(in the rows, 128 means zero)
Each named turn below is shown by a few rows before and after it. Which turns, in which order, take the first row of each later pair to the second? The first pair is answered.
S (before -> after):
[122 123 133 131 128  91 113 147 146 127 126 132 112 136 114 136 148 126
 127 154 135 135 122 129 139 139]  ->  [131 138 124 135 150  96 120 159 118 132 125 130 142 119 126 131 146 125
 142 119 133 130 128 129 132 101]
[119 114 122 125 135 133 142 131 142 113 127 127 137 140 129 135 120 121
 132 121 130 128 137 122 104 118]  ->  [113 119 128 118 129 119 142 134 155 122 118 126 126 150 124 138 129 124
 127 129 134 133 135 130 119 133]
[138 151 136 108 136 111 127 140 119 145 131 126 139 126 124 112 152 132
 137 106 137 141 143 126 149 107]  ->  [138 126 123 119 141 146 135 125 117 118 144 137 131 113 126 114 117 113
 141 110 131 123 145 117  98 109]
[180 143  91 111 156 108 104 143 130 151 134 163 154 123 116  79 134 135
 132 112 140  87  77 131 171 114]  ->  [184 112  84 119 156 137 111 124 137 121 147 174 139 113 117  80  98 120
 133 124 135  67  72 115 127 120]
G (before -> after):
[113  89 135 107 109 116 142 123 152 139 132 137  81 131 105 138 135 125
 104 183 120 149 129 117 107 163]  ->  [112  92 136 105 109 114 135 121 156 142 127 137  80 135 100 135 140 132
 104 181 123 149 130 120 117 169]
[138 163 161 101 133 129  66  88 155 144 142 138 140 123 138  86 132 164
 105 141  99  98 162 132 126 188]  ->  [143 164 156 104 138 138  65  83 156 138 147 146 138 120 139  92 123 159
  98 139  93  99 163 132 124 193]
[114  95 125 128 158 158 146 112 119  68 148 117 122 117 154 148  96 107
 128  98  99 137 129 143  65  94]  ->  [114  98 138 105 167 118 143 121 126  74 155 100 126 116 148 147 124 117
 138 100 101 159 124 151  69  91]
[132 129 150 131 131 127 128 126 128 113 139 149 150 144 134 138 119 112
 137 116 134 143 142 147 154 115]  ->  [130 126 144 138 132 133 130 127 129 115 137 147 152 148 132 140 115 107
 138 117 139 139 143 141 155 115]
A (before -> after):
[123 191 149 142 130 107 121 143 134 112  79 131 164 121 161 127 147 153
 102 134 185 172 143 131 150 145]  ->  [116 170 141 159 111 136 123 126 148 101  73 148 138 128 154 133 121 150
  79 154 183 156 147 127 138 171]
[138 105 145 122 167 135 143 144 116 120 192 124 182  97 157 146 121 112
 175  82  83 129 105  97 107  91]  ->  [134 137 160 104 158  83 129 166 126 153 167 115 179 121 147 139 172 129
 164  90 101 161 103 117 170 103]
[130 157 124 117 157 122 130 141  89 152 125 122 177 113 146 110 148 130
 156  80 118 126 139 140 160  88]  ->  [112 167 131 117 125 112 120 142 117 169  96 129 148 143 135 111 165 145
 130 105 133 135 141 150 209 131]
Then:
Between the rows of a pair lie 2 to 3 turns.
[117 174 160 110 104  56  95 147 153 175 101 122 122 161 130 115 201 154
 112 136 140 158 120 156 218 147]  ->  [117  89 115 173  88 198 126  87 157  90 130 172  79 121 140 129  68 111
  97 159 112  76 131 118  88 169] => A, A
[118 163 109 188  91 198 118 142 127 143 101 166 143 150 146 125  99 146
  94 101 138  87 143 107 144 136]  ->  [127 142 102 190 108 209 129 136 122 119 123 161 149 131 153 124  81 130
 114  94 128  83 145 100  94 122] => S, A
[127 106 151 115 116 115 128 115 143 112 125 113 106 134 125 142 139 125
 127 160 126 147 110 130 134 147]  ->  [131 113 156 104 130  96 125 122 144 123 129 104 119 132 127 143 151 128
 132 149 128 153 109 132 140 136] => A, A, S
[129 162  96 124  97 154 182 122  87 164 107  90 182  97 209 135 103 104
 151  84  96  71 112 165 151 108]  ->  [116  87 132  96  66 123 177  86 175 129 122  84  95 129 163 159 107  99
 135 185  95 100  95 166 122 194] => S, A, S
[130  61 121  98 141 129 132 101 149  98 169 120  96 145 115  78 129  91
 137 137 155 141 133 156 103 136]  ->  [129 124 123 102 145 105 128 131 115 142 140 115 138 151 132  65 158 109
 140  89 166 147 145 169 169 100] => S, A, S
[128 121 147 114 157  89 124 144 138 132 148 102 151 119 127 153 155 128
 139 141 107 163 115 129 116 106]  ->  [119 152 139 132 142  97 120 158 124 155 122 114 165 128 134 145 161 136
 126 126 115 154 128 132 163  97] => A, A, S
[151 100 142  87 167  73 127 131 141  96 183  90 122  93 134 127 130 124
 158 134 112 152 114 144  63  90]  ->  [137  98 159  82 145  53 117 130 169 111 165  96  90 118 120 129 148 134
 140 174 124 171 111 152 101 133] => S, A
[110  97 150 116  73 127 124 116 179 131 110 130  95 150 109 129 130 136
  85 174 125 140 135 146 137 163]  ->  [119 150 112 148 110 155 131 139 101 157  99 133 176 114 150 108 121 135
 104  83 126 109 155 137 151  79] => S, A, S
[116 163 156 113  56 162 110 165 109 127 134 153 146 114 129 117  86 132
  84 155 110  84 136  82 137 139]  ->  [124 132 160 101  66 161 121 154 123 104 154 146 137 104 120 124  83 121
  99 173 102  93 127  81  96 142] => A, A, S
[124  69 145 105 122  71 121 128 170 116 145 104  96 121 109 151 170 135
 153 176 155 175  68 133  80 202]  ->  [131 129 142 101 143  37 116 162 133 165 126  90 147 121 127 138 208 153
 162 123 162 186  80 145 135 158] => A, S
[ 92 119 120 128 101 172 149 114 120 112 114 148 150 162  85 102 106 105
  89 135 113 119 137 133 152 145]  ->  [100 100 118 124 113 179 158 105 118  93 131 139 149 149  87 107  98  90
 104 136 104 124 130 122 117 134] => A, S, A
[138 155 112 108 144  74 142 136 135 133 152 105 178 165 116 143 153 138
 174 111 118 141 118 124 100 124]  ->  [137 147 110 105 141  73 142 131 141 127 153 105 169 167 110 148 152 133
 171 123 120 146 115 122  93 129] => S, A
[112 128 119 161 121 158 122 129 141 128 134 159  90 144 143 121 100 128
  89 124 131  99 124 104 121 157]  ->  [119 160 137 135 162  95 113 160 112 157 139 126 136 136 150 116 151 138
 119  86 136 132 120 117 148 114] => A, A, A
[147 168 106 146 125 171 109 146  87 167 126 155 157 116 152 132 141 130
 121  87 134 127 127  86 149  86]  ->  [133 168 108 147  99 171 105 139 107 173 101 166 133 141 143 132 147 134
  99 111 140 129 126  93 176 122] => A, A
[126 152 169  65 147  47 115 144 151 158 112 119 137 138 130 138 177 117
  99 131 131 169 128 152 184 138]  ->  [132 176 155  83 162  59 117 152 115 158 110 122 172 124 147 127 173 116
 112  89 128 156 138 153 183 102] => S, A
